The rows of X fall into a few groups, and each row is roughly a mix of its group's hidden directions.
X, 171 rows:
6	-38	0	13	-8	30	55	-1	14	40	56
14	48	34	18	1	-39	-12	-22	-35	-12	-55
-5	56	29	38	-24	-23	-27	-9	19	53	3
39	33	7	23	65	-6	-17	28	11	5	-43
14	32	-11	-21	-41	12	58	-18	-20	-53	8
11	28	-36	-28	26	43	25	-4	-43	5	50
7	2	-13	41	-42	0	-37	33	-22	-60	-20
-24	6	-18	15	-43	-11	-4	-64	53	-18	-16
5	-36	51	54	-6	15	-12	27	-21	37	-26
-17	31	25	44	-17	7	-36	-62	2	-7	-35
-34	-10	28	23	-21	-14	-67	-17	28	15	-40
29	-33	-45	1	-31	8	-21	55	-34	-17	-24
35	7	-16	12	16	27	52	28	-14	33	55
2	11	42	11	58	10	24	-44	11	-15	47
16	57	-29	12	-22	-26	16	12	-55	29	-26
-30	-30	-26	10	-37	8	27	-44	30	-52	18
19	2	37	-30	39	20	73	8	-4	22	-10
10	-23	-42	-13	61	20	16	-25	33	43	8
3	-49	32	1	53	3	30	-7	-14	-55	10
15	-9	63	-30	1	-23	-48	13	-21	39	-21
-1	28	26	12	2	-16	-28	5	-22	-66	-55
-28	-55	-5	0	-42	6	20	-27	40	-47	0
-25	5	17	-37	-7	-22	37	26	-16	-24	70
-15	26	10	-25	30	3	-17	-47	34	-62	21
17	-43	40	-5	-28	-6	62	37	-23	15	-6
-17	-41	-34	41	-42	14	-34	16	37	-32	-8
-11	-29	-52	7	-6	14	21	20	35	42	52
-19	-31	13	23	-55	20	22	-44	10	-44	25
-11	-6	-12	16	-23	7	85	24	15	-38	1
20	38	-63	-19	-20	-9	-4	30	-52	-15	-5
-14	-54	17	-3	-21	-1	55	4	22	49	28
-2	12	-46	-15	60	22	-22	-12	25	49	18
49	2	16	-14	3	-34	44	30	-38	45	17
-3	-33	45	-4	72	8	13	-30	-4	-17	28
-15	-52	-3	33	-51	7	5	-11	34	-51	10
-16	-35	26	-30	-16	-26	55	-22	17	50	14
32	-46	-26	27	-36	-3	55	39	10	-7	-6
12	17	-40	12	-41	-13	-15	57	-35	-25	-34
19	27	-8	7	-1	24	52	28	-25	-47	-49
-55	25	-6	-17	21	-24	0	-30	3	67	11
7	43	28	1	18	-44	-50	-26	-46	-11	-12
13	28	39	-1	-51	-21	3	-68	-21	-3	1
-13	-36	-34	20	24	33	48	9	40	-31	30
0	-25	-47	22	-33	38	44	-19	-11	-13	45
2	19	-6	0	-19	-46	-19	0	23	79	23
40	44	19	-70	4	8	14	-7	-25	27	-4
0	-73	27	20	-15	-2	3	52	17	28	-6
30	67	-20	4	32	-2	18	11	-32	-40	-26
-8	57	-38	-1	39	-5	-47	-21	22	19	28
49	37	-59	6	36	-13	9	5	-3	16	38
6	37	-64	19	0	18	28	8	-18	-48	-29
13	57	-47	5	-15	-1	-17	22	-50	-38	-1
-42	-33	3	11	-43	-3	-10	-24	44	0	55
-7	-17	13	31	-63	-13	-8	15	-14	-30	-59
6	-26	36	-17	50	28	-17	3	33	31	-51
-8	-4	-41	1	-30	24	-36	24	-33	65	3
6	-54	0	5	-30	7	61	-18	25	21	39
5	3	-34	-14	14	1	29	7	46	51	58
-38	-25	-3	-9	6	24	24	-50	60	6	32
27	-4	56	-14	21	20	26	16	-10	-20	-65
14	35	-21	15	6	0	12	26	5	-74	-47
1	30	-45	43	28	-19	-34	29	-38	-10	-33
21	17	-10	-36	17	-14	-27	22	-16	75	29
36	39	-5	-23	53	-7	25	23	-40	26	-30
23	-20	-6	27	-10	-3	-53	45	-5	-43	-46
19	30	-43	-22	59	-5	19	-2	-2	53	16
-19	-23	39	20	-40	27	25	21	21	-53	-33
19	2	-2	4	-72	1	0	2	-51	48	7
-20	10	13	-7	-56	-7	13	-47	-62	21	-3
-17	13	16	25	-37	-26	-44	-43	12	-10	-56
-19	17	19	36	-65	-12	-10	-42	-34	-17	-24
-36	-26	-21	53	-22	25	19	21	32	-46	-16
0	75	-29	33	-28	-15	10	-16	-33	14	-17
20	-51	3	8	-21	-27	-2	29	6	45	-58
-26	60	-29	-3	53	-6	30	-28	-21	16	14
-33	45	-19	-22	22	42	-36	-2	31	21	-41
12	20	-9	9	-39	-11	1	1	-36	-74	-38
10	14	-42	28	-64	-21	8	-12	-22	34	38
-11	-4	22	4	3	-34	-55	25	-12	68	-16
12	11	12	23	-9	-27	7	42	-46	-21	-67
4	3	27	19	-13	-23	-25	-40	-23	-70	-35
-20	-22	14	-37	41	10	14	-24	61	5	42
-17	-32	-13	3	-26	27	-2	-29	58	-31	50
-21	-32	-63	6	-23	64	-2	17	-12	2	-4
43	-39	34	19	10	-4	-11	35	-19	-22	-58
-25	55	35	-7	29	-17	-3	-18	-24	59	7
35	11	-54	-14	43	46	-16	33	-27	-2	8
-8	-12	-54	36	29	1	48	36	0	26	31
26	-17	57	-2	-12	16	45	-2	-29	-52	-16
12	-20	-58	8	10	2	62	-16	8	3	48
-14	-37	-48	59	-16	10	16	13	21	-44	-4
-2	-31	30	30	-55	-40	-47	7	-28	6	-11
-25	-13	47	17	11	-32	-57	-7	2	38	-38
-15	2	30	12	-6	-22	-38	5	-3	-45	-73
11	-50	0	-31	-23	1	52	-49	0	-35	5
12	-13	35	16	20	20	53	-23	12	23	63
-1	5	1	13	21	16	-33	1	-59	-4	-71
-5	31	8	18	-7	-55	-8	0	32	-59	-40
9	-62	-4	19	-55	-7	20	15	21	-46	-9
-1	-2	-25	53	-72	-1	38	3	-11	19	-5
10	59	-15	-33	21	-15	-26	-50	-26	-33	11
-1	29	-48	-59	36	7	-40	-13	-10	23	13
-24	-43	54	-4	11	-8	-31	-50	38	8	8
22	-50	32	-6	-13	-21	-2	55	10	53	-1
37	28	-54	6	16	-39	23	22	29	14	41
6	17	21	-8	0	-61	11	23	-39	61	-12
-27	26	0	21	28	33	-37	47	21	-12	-52
-24	-34	52	-20	35	7	-13	-13	51	14	-36
-33	38	-51	23	24	40	-6	-31	11	-39	0
-5	-46	-12	15	-4	12	63	54	12	20	-22
8	-40	-2	32	-38	6	8	-11	11	-74	-23
3	35	-15	65	-44	8	44	8	-21	-10	19
12	-2	-59	-28	45	-24	-13	48	-15	11	27
12	-77	-26	1	-22	34	-25	16	26	-21	-10
8	14	-24	4	1	5	-61	54	-29	-44	-9
22	7	15	-53	52	-6	-4	6	6	65	2
39	-21	31	-41	4	-37	-38	1	-6	-14	-54
10	22	19	21	7	-4	-65	42	-18	-10	-51
-11	-34	-34	43	-51	16	12	33	22	-42	1
6	42	45	-17	15	-22	4	21	-38	61	12
-11	-41	28	-19	6	19	8	38	37	-21	-62
-23	24	22	18	-25	4	-1	-24	-8	-76	-39
28	17	-19	-42	51	-3	29	-26	-22	49	18
-17	0	-30	28	35	22	-42	-23	-59	-2	32
-44	32	-30	1	34	-30	-28	11	20	20	-54
-23	-5	-61	20	-31	38	25	39	35	-2	14
7	-45	29	0	26	29	55	-29	-4	-36	32
-36	-1	-26	16	-32	49	-58	-19	-1	-24	26
-7	40	-23	-5	-46	-42	-8	-48	40	-17	-15
46	28	-44	1	27	43	3	3	-55	-4	-10
-13	-57	-25	28	-36	32	29	-33	-5	-11	37
2	-27	-42	3	10	30	20	-39	7	32	63
-23	-22	-55	23	5	-5	14	6	24	36	62
35	40	-26	30	16	-13	-34	22	-8	-14	-62
1	22	70	-22	1	-14	-14	-29	23	-17	-51
-5	-49	51	47	-8	-7	46	0	32	-2	9
5	-58	12	-16	-22	29	59	1	17	-39	-10
-8	32	-10	6	75	4	-49	29	-20	-7	1
13	45	3	-12	54	-5	-24	23	-32	46	-31
-11	30	31	-8	5	8	-59	-5	-31	-18	-61
-21	43	-1	20	-59	-11	-5	49	-34	-26	8
5	-23	-10	-25	28	52	71	6	22	4	15
-25	55	-20	0	-15	-27	24	-52	43	-14	14
-40	-18	-21	15	-38	-24	5	2	70	-29	13
-22	-18	-3	-1	-43	-17	-22	-52	40	-34	41
-3	-61	44	30	-19	22	-11	27	-2	-46	14
39	-5	2	32	-17	-1	-9	45	-58	-27	-39
-17	-5	-49	41	-23	-29	-19	-48	-29	-32	20
9	20	-31	-14	50	31	10	-24	-29	-12	62
-10	-17	-21	-11	-18	-19	21	-47	24	27	70
-1	11	-18	25	-35	-42	-44	36	-37	-9	-42
27	-18	54	-41	39	-12	0	-10	-4	56	8
14	-5	47	-39	69	-31	-7	11	19	1	-17
48	42	-28	7	56	31	-5	31	-20	10	1
2	-12	-55	23	-4	32	43	28	14	12	53
5	62	-13	4	51	8	-52	16	-6	29	-3
-5	17	-29	23	-12	38	-20	-6	-62	-53	-12
28	74	-14	-6	42	-18	-7	-3	-37	21	11
-52	24	38	3	-20	-22	-22	-59	21	22	-1
-28	19	18	-39	-7	-5	-45	-60	24	22	29
-22	-41	57	21	-20	-3	-58	12	-12	2	-25
17	-34	31	39	-1	-5	-11	27	-13	-46	-59
3	57	11	-21	-16	-31	-43	14	22	44	-33
4	20	-6	-32	21	6	-63	18	7	65	-9
23	6	-18	14	6	46	-10	9	-36	-74	21
5	-51	29	19	42	28	35	-7	-32	-24	36
-67	29	-34	12	-20	13	-23	5	32	22	35
-7	-4	-3	-29	42	4	16	-11	21	73	41
4	-69	39	9	-21	1	-32	1	-9	20	-47
-16	-27	-5	12	-42	5	48	-34	25	-45	39
-30	-52	-13	14	12	15	-7	-1	59	40	31

Which row in each list fits none of the groups? There is exactly one, and every other row fits one group, some only roughly.
  k_475: 29	23	-16	-11	61	-29	7	24	-24	7	54
  k_937: 12	62	-22	7	30	19	-26	0	-61	19	-4
  k_375: 16	6	39	-33	35	10	10	45	-25	27	-53
  k_420: -2	38	-4	27	-34	-21	-23	-4	-24	-73	-16
  k_332: 5	32	-23	-19	26	-45	-50	14	20	4	-53
  k_683: -6	-46	59	17	-33	15	39	5	16	-17	-35
  k_815: -9	-15	62	21	-6	11	3	26	30	-7	-65
  k_253: 2	10	22	-26	34	-32	-34	-41	-16	54	34
  k_939: 15	-17	39	0	-20	2	1	9	-34	-60	-58
  k_10: 26	-66	-24	16	-10	26	19	1	-11	-37	-44
  k_214: 22	-45	-24	-11	9	27	16	33	15	24	65

k_214
  k_83: 8	-22	-35	26	24	-18	46	29	25	-38	47
  k_632: 18	16	22	10	-11	10	-3	-34	-56	-70	-1
  k_61: -37	14	13	9	3	-21	-59	-16	-39	23	-49
  k_44: 29	20	-2	16	8	-5	25	28	5	-33	-80
  k_909: 29	-51	42	-39	-19	-1	13	-34	15	16	40
  k_142: -13	17	18	9	-21	-14	-68	-29	5	-53	-28
  k_730: 10	-39	-10	29	-38	11	58	44	-2	2	33
  k_28: 10	-6	16	35	-31	23	24	29	-26	-68	-28
  k_251: 6	-34	54	-25	23	49	22	-6	-2	-38	-30
  k_892: -47	-35	53	19	-50	-15	20	-7	5	15	22
  k_516: 13	3	45	7	-10	18	53	-22	19	-64	-10

k_44
  k_241: 9	2	11	-6	-44	-45	-1	-43	-20	-30	56
  k_305: -25	43	20	-28	-18	-29	36	-43	28	34	24
  k_89: -9	-1	-22	13	-33	44	-14	5	32	-51	-55
  k_121: -2	12	-7	0	29	-13	10	-44	28	45	67
  k_808: 25	-34	-30	17	23	-22	12	50	-56	-20	16
  k_274: -14	15	-44	-24	32	5	-63	39	-19	12	-26
  k_122: 29	43	9	-2	79	23	19	-21	5	3	13
  k_861: 1	-18	-2	-13	11	0	39	-24	41	54	57
  k_493: 43	-27	-30	-3	36	22	-29	49	39	1	-24
  k_422: -13	-32	41	13	39	-28	-34	24	8	-23	-52
  k_191: -41	-11	37	15	0	4	23	-26	60	4	48
  k_402: 0	-55	27	1	-12	-27	19	11	10	35	64
  k_718: 11	36	65	-6	20	42	-22	33	-28	-2	-19

k_305
  k_449: -10	9	46	-27	48	-26	7	-3	2	66	-4
  k_62: 11	2	1	-45	-37	-5	-43	4	-39	13	-58
  k_932: 0	78	-16	-11	-13	-33	-12	-8	-47	-5	-18
  k_619: 1	-30	-56	13	-16	19	-1	10	-63	-33	25
  k_884: -5	28	-18	1	-33	12	-21	36	2	-35	-72
  k_228: 53	-3	-8	23	33	1	7	64	-28	13	-32
  k_429: -24	-23	0	-12	-44	31	48	-13	48	-21	35
  k_733: -13	-40	-29	-40	9	1	14	-33	56	-39	-19
  k_398: 13	-44	-73	4	-11	16	5	36	-4	-20	31
  k_793: -16	32	33	2	12	4	-69	-6	-5	48	-30

k_398
  k_586: 24	-31	5	-30	25	55	43	24	-35	-7	29
  k_898: 2	-45	41	-19	-31	-3	37	-12	15	28	55
  k_766: -10	29	-79	12	35	24	-16	-1	10	1	-31
  k_686: 30	12	-3	77	-14	19	-10	20	-21	-38	-25
  k_448: -49	16	5	-1	-19	-23	-23	-49	62	12	-1
  k_829: 0	43	5	-48	22	20	15	24	5	69	6
  k_682: 16	54	20	23	18	-18	-54	-7	-9	32	-41
  k_84: -43	3	31	-41	23	-17	-18	-42	34	43	12
  k_882: 19	-6	-19	29	-30	-8	23	13	-8	-82	-24
  k_473: -4	-20	-10	10	-15	-4	62	-6	-51	44	36

k_682
  k_809: 25	-7	40	19	-34	11	19	4	-28	-14	-73
  k_852: 6	24	-50	-10	43	-17	11	0	-17	53	44
  k_304: -30	-9	8	14	-7	48	2	-2	45	-40	-57
  k_721: 16	-34	-20	-5	47	23	34	52	-21	-34	23
  k_865: -7	50	-34	3	17	-19	-54	-21	-4	-35	-40
  k_257: 46	-53	40	-25	-21	8	44	15	8	7	24
  k_605: -18	-30	46	-28	8	10	-6	-59	47	8	19
  k_685: -36	20	28	-61	14	-53	-26	3	-4	28	1
  k_877: 25	22	42	10	13	-26	-11	21	-66	8	-42
  k_201: 1	-4	-25	-39	51	48	8	-32	23	4	42

k_809
